In the rows, zero is written as 128.
Turns, then the turns between two rows, first turn first; the first pair answered:
N (before -> after):
[101 154  89 143 119 153 145 149 119 139 165 120 130 131 153 115 137  94
  86 111 134 117 105  81 149 122 102 170 167 116] -> [101 167 108 142 131 162 129 132 108 132 158 113 144 117 139 120 166  88
  94 106 119 136  90 101 171 154 113 153 154 124]
[108  31 104 125 133 133 148 150 159 129 144 161 178 119 117 116  90  69
 102 125 150 164 131 131  85 102 162 128 131 131] -> [ 87  82 117 115 142 148 124 181 126 126 123 159 162 127 103 110  72  64
 108  93 159 183 117 115  96 106 161 151 103 118]
[ 90 147 147 142 116 140 105 139 101 125 126 138 117 150 124 119 114 117
 124 132 139 134 130 127 123 127 118 137 102 115] -> [102 126 155 147 114 134 111 110 114 117 138 139 134 133 127 125 160 124
 126 146 121 142 128 159 132 149 126 114 109 123]
[ 89 101 151 154 102 130 141 125 107 142 116 134 130 149 150 122 120 134
 120 153 125  96 134 144 107 123 129 141 122 108] -> [ 82 122 160 152 109 141 125 136  93 136 106 127 124 147 140 118 120 132
 130 138 124 106 130 145 116 129 128 144 108 111]
F (before -> after):
[105 133 110 125 113 149 140 159 105 125 149 140 123 134 139 125 116 138
  95 110 132  94 114 117 138 107 110 135 120 123] -> [158 153 103  99 143 146 108 150 128 119 152 138 144 109 128 138 116 125
  99 112 128 125 116 133 134 128 130 103 126 135]
[106 142  83 111 121 129 131 156 135 147 140 134 136 115 143 142 117 131
 106  98 138 119 101  98 141  69 124 180 112 128] -> [141 148  80  92 141 129 107 149 157 142 136 134 153 100 140 155 118 117
 108 103 136 144 102 109 138  81 135 162 113 130]
[104 145 158 127 140 153 106 138 107 132 104 114 134 119 117 132 142 142
 138  97  97 162 101 167 163 160 106 128  86 112] -> [162  95 154 114 154 104  97 111 162 150  91 118 148 133 120 146 102 133
 129 140 113 175 166 143 102 141 127 101 127 131]
[ 83 111 117 164 109 110 192 159 161 128 149 132 134  92 166 119 109 206
  99  98 129  94 128 179 140  90 126 119 124 162] -> [132 151 106 138 136 121 148 154 168 121 153 133 157  55 159 137 128 188
 103  94 118 131 107 200 165 127 141  87 114 173]
X (before -> after):
[131 152 120 116 124 136 103 129 129 124 127 150 123 115 126 138 115 114
 118 129 137 135 133 119 122 152 143 114 120 126] -> [132 113 108 128 104 128 135 116 141 126 137 150 132 128 135 138 113 123
 112 144 138 119 146 124 112 137 139 113 133 124]
[172 140 158 138 143 114  75 137 137 146 121 142 147 147 120 150  80  98
 130 149 137 144 135 126 115 143 165 120 115 133] -> [166  93 149 148 120  94 112 124 157 158 142 143 147 159 134 146  87 116
 123 173 130 122 154 120  97 124 156 119 139 138]
[113  75 142 162  81 113 123 108 123 131 117 146 124 150 135 129 117 116
 114 179 120  98 166 139  94 116 131 106 122 108] -> [ 82 121 180 157 108 112 140 125 108 146  91 128  97 159 127 108 131 135
 137 137 118 132 158  83  98 115 126 152 119 119]
[150 156 121  97 152 158  88 185 118 126 137 115 118 120 160 161  96  86
 110 118 149  91 116 124 143 106 118 143 121  89] -> [151 108 108 115 129 139 118 172 136 135 156 120 121 131 166 159  91 101
  99 138 151  66 131 128 131  91 113 138 142  87]
Pairs:
Between the rows of a pair lie 2 to 3 turns.
[117  99 162 138 128 119  78 128 149 120 141 122 156 129 133 113 161 101
 129 159 119 148 145 143 124 146 154 127 141 140] -> [ 80  85 152 154 112 110 129 142 149 130 151 120 134 146 145 100 152 122
 124 153 120 113 142 124 123 121 138 149 152 130]  X, F, N
[178 116 104  96 145 111 133  99 159 107 163 122 158  88 132 145 161 129
 115 133 118 154 142 119 133 151 138  89 131 135] -> [156 144  96  88 146 104 147 144 144 127 146 117 121 109 127 131  99 138
 115 105 143 145 158  54 119 112 130 144 136 122]  N, X
[110  92 156 164 121 119 137 103 128 109 126 114 126 140 132 114 158 147
 119 120 113  94 131 131 118 107 128 136 113 146] -> [147  89 151 153 140 110 112  94 150 114 123 114 144 133 128 121 151 137
 119 135 118 108 142 129 109 109 140 114 122 155]  F, F
[ 98 117 119 154 100  91 180 135 136 122 142 121 126 125 134 122 111 155
 109 131 122 113 158  92 121 108  96 155 152 142] -> [ 99 164 143 141 124 105 142 158 114 120 112 118 119 131 113 121  96 138
 124 110 132 139 156  69 116 118  99 177 128 144]  X, F, F
[113 143 139 105 128  94 154  97 113 130 147 108 131  98 115 131 186 177
 129 113  87 162 113 106 153 145 120 143 170 147] -> [154 109  89 100 119  86 154  98 138 125 176 115 141  97 121 151 141 166
 103 146 110 135 131 113 124 126 118 114 193 133]  X, N
[117 195  88 109 152 146 119 149  95 119 100 122 102 119 137 134 116 158
 113 119  97  78 118 129 160  90  89 165  89  97] -> [116 198 137 115 167 141  84 135  86 116  73 116 104 121 121 130 144 143
 133 119  88 115 129 138 160 117 102 158  68 114]  F, F, N
[162  62  75 120 108 126 155  95 143 107 182 130 155  98 134 150  98 126
 100 164 141  80 122 136 129 112 120  81 130 112] -> [119 120  89 111 109 144 146 151 101 116 155 124 115 123 114 130  44 127
 110 121 166  78 118  79 128  88 102 143 104  86]  N, X
[145 144 154 132 119 126 188 159 131 151 126 145  79 100 129 121  83 166
  77 111 136 155  67  91  93 114 114 160 105 113] -> [192 145 149 124 143 129 157 129 155 137 138 138 118  64 123 142 119 155
  77 120 117 189  56 132 107 156 136 121 104 136]  F, N
[ 76 125  96 123 144 154 168 145  88 126 125 187 117 122 136 126 138 110
  90  78 143  98 110 134 119 131  75 122 115 113] -> [ 78  75 108 134 135 125 187 119 114 141 119 187 124 138 144 133 137 115
  85 112 143  93 153 130  88 120  81 114 139 126]  N, F, F
[106  89 114 114 117  95 187 113 143 104 148 148 120 142 157 152 173 144
 101 166 111 106 102 144 126  94 132 108 136 113] -> [ 94 127 125 104 136 101 187 122 130 101 143 127 114 127 156 149 196 163
 117 137  94 125  80 129 146 111 131 121 129 121]  F, X
[110 133 121 156  86 113 144 131 152 125 141 119 166  41 158 153 157 152
 125 125 123 135 111 125 137 160 101 128 138 140] -> [ 95 119 124 169  75 104 160 133 147 123 136 119 160  53 159 148 141 160
 125 134 128 123 122 114 127 147  99 130 146 140]  F, F
[ 87 145 165 148 124 143 129 127 105 117 118 121 119 127 125 118 189 122
 143 111 101 140  94 143 161 164 116 149 102 143] -> [ 76  91 163 168 101 114 163 118 122 128 120 129 108 154 136 105 170 143
 140 141 111 110 127 117 127 131 109 154 131 141]  F, X, F
[125  86 151 128 139 104 144 110 147 145 117 130 150 120 102 124 130 127
 127 134 139 134 155  86 121 117 133 127 158 153] -> [103 143 168 124 146 138 124 131 116 127 106 132 142 109  97 119 144 115
 139 101 132 147 117  88 156 140 130 141 118 145]  X, F, F
[118  88  61 127 134 134 175 141 130  98 185 156 135 107 156 129 146 137
  76 116 151  92  83 184 148  93 108 123 124 120] -> [137  71  87 122 165  80 186 132 163 133 155 145 118 123 149 120 121 157
  96 123 164 130 146 105  93  77 114 151 167 155]  X, F, F
[142 128 112  97 147 157 114 155 157 157 126 135  91 103 129 136  84 167
  97  59 149 138 111  75 128  86 153 183 151 111] -> [152  53 124 124 117 139 106 120 176 157 123 153 104 126 140 139  75 155
  89 118 158 114 159  98  92  73 164 151 161 111]  X, N, F
[115 156 136 121 114 134 140 153 121 144 115 115  89 152 126 102 112 143
 133 115 127  96 122 106 130 101 117 165 120 111] -> [140 126 103 122  97 141 119 135 133 133 137 131 119 140 123 125  98 118
 111 145 132  76 128 156 133 114 123 118 117  95]  X, X
[ 79 136 139 118 128 124 112 108 130 127  85 133 113 139  93 138 136 160
 173 121 152 152 135 103 137 158 119 130 102 141] -> [110 114  99 117 114 122 104 119 144 128 107 156 119 148  92 151  80 137
 142 152 177 119 150 116 118 133 122 105 114 124]  X, N, N
[157 100 137  86 138 132  64 122 100 119 127 156 166 140 141 181 106  64
 125 140 141 115 143 176 149 158 153 126 111 132] -> [180  83 133  81 155 118  94 101 130 124 146 144 177 119 154 182 142  83
 129 144 124 128 138 170 152 163 150 118 147 154]  X, F, F
[135  86  67 131  76 121 169 126 122 113 124 100 136  89 159 128 139 148
 123 118 141  57  70 150 162 130 105 114 139 111] -> [198  98  72 101 128  93 143 113 159 119 108  78 153  66 155 136 141 151
 134 116 140 117  92 119 138 144 127 101 167 140]  X, F, X
[145 126  95 105 135 125 132 100 182 135 178  93 151  92 132 165 165 124
  97  82 105 154 136 111 134 152 109  95 163 146] -> [101 135 106 116 119 130 164 109 157 135 181  87 133  95 137 145 180 144
 102  57 102 140 113  97 154 142  99 127 155 142]  X, F, F
[137 129 114 104 116 119 133 148 139 122 137 131 135 138 139 130 109 103
 113 131 160 132 133 128  98 106 136 140 120 109] -> [127 141 127 105 126 132 132 136 134 110 141 131 144 112 139 127 160 115
 132 110 132 149 103 155 134 136 139 130 106 116]  X, F, N
[177 157 117 122 158 128 130 127 143 142  85 116 110  94  98 125 133 135
 133 140 154 143 150 182  87 164 166 127 135 140] -> [111 134 116 156 107 136 190 130 121 148 103 120  83 110 112 102 147 164
 132 136 149  95 131 182 100 139 140 152 131 124]  X, F
[100  94 159 161 108 124 129  87 120 109 137 130 118 131 141 117 154 133
 167 149 116 109 135 165 152 124 147 120 137 148] -> [138 130 167 139 145 126 101  89 127 112 128 121 133 115 131 125 154 124
 179 137 110 149 134 149 148 142 157 122 142 163]  X, F
[ 80 143 161 133 118 136 135 128 108 129 112 122 110 147 140 115 141 138
 139 112 133 122 130 109 128 135 120 141 118 134] -> [104  92 138 142  94 130 145 108 128 129 130 138 120 149 139 124 134 135
 120 143 140  96 140 143 122 127 124 110 132 128]  F, X, F
[131 175 147 131 121 191 121 170  83 139 153 122 108 124 116 125 124 117
 143  99 114 140  91 136 167 142 131 130  94 124] -> [158  93  99 138  97 146 177 141 144 153 190 132 113 129 144 134  93 133
 122 151 117  97 141 131 120  98 125 114 154 125]  N, N
[130  89 164 136 115 134 145 125 118 160 128 126  95 171 118 110 124 134
 124 144 148 137 200 119  84  97 116 142 147 152] -> [129 131 134 127 103 186 122 129  89 124 164 133 119 138 115 129 162 108
 108 125 130 122 122 204 159 143 109 102  99 120]  F, X
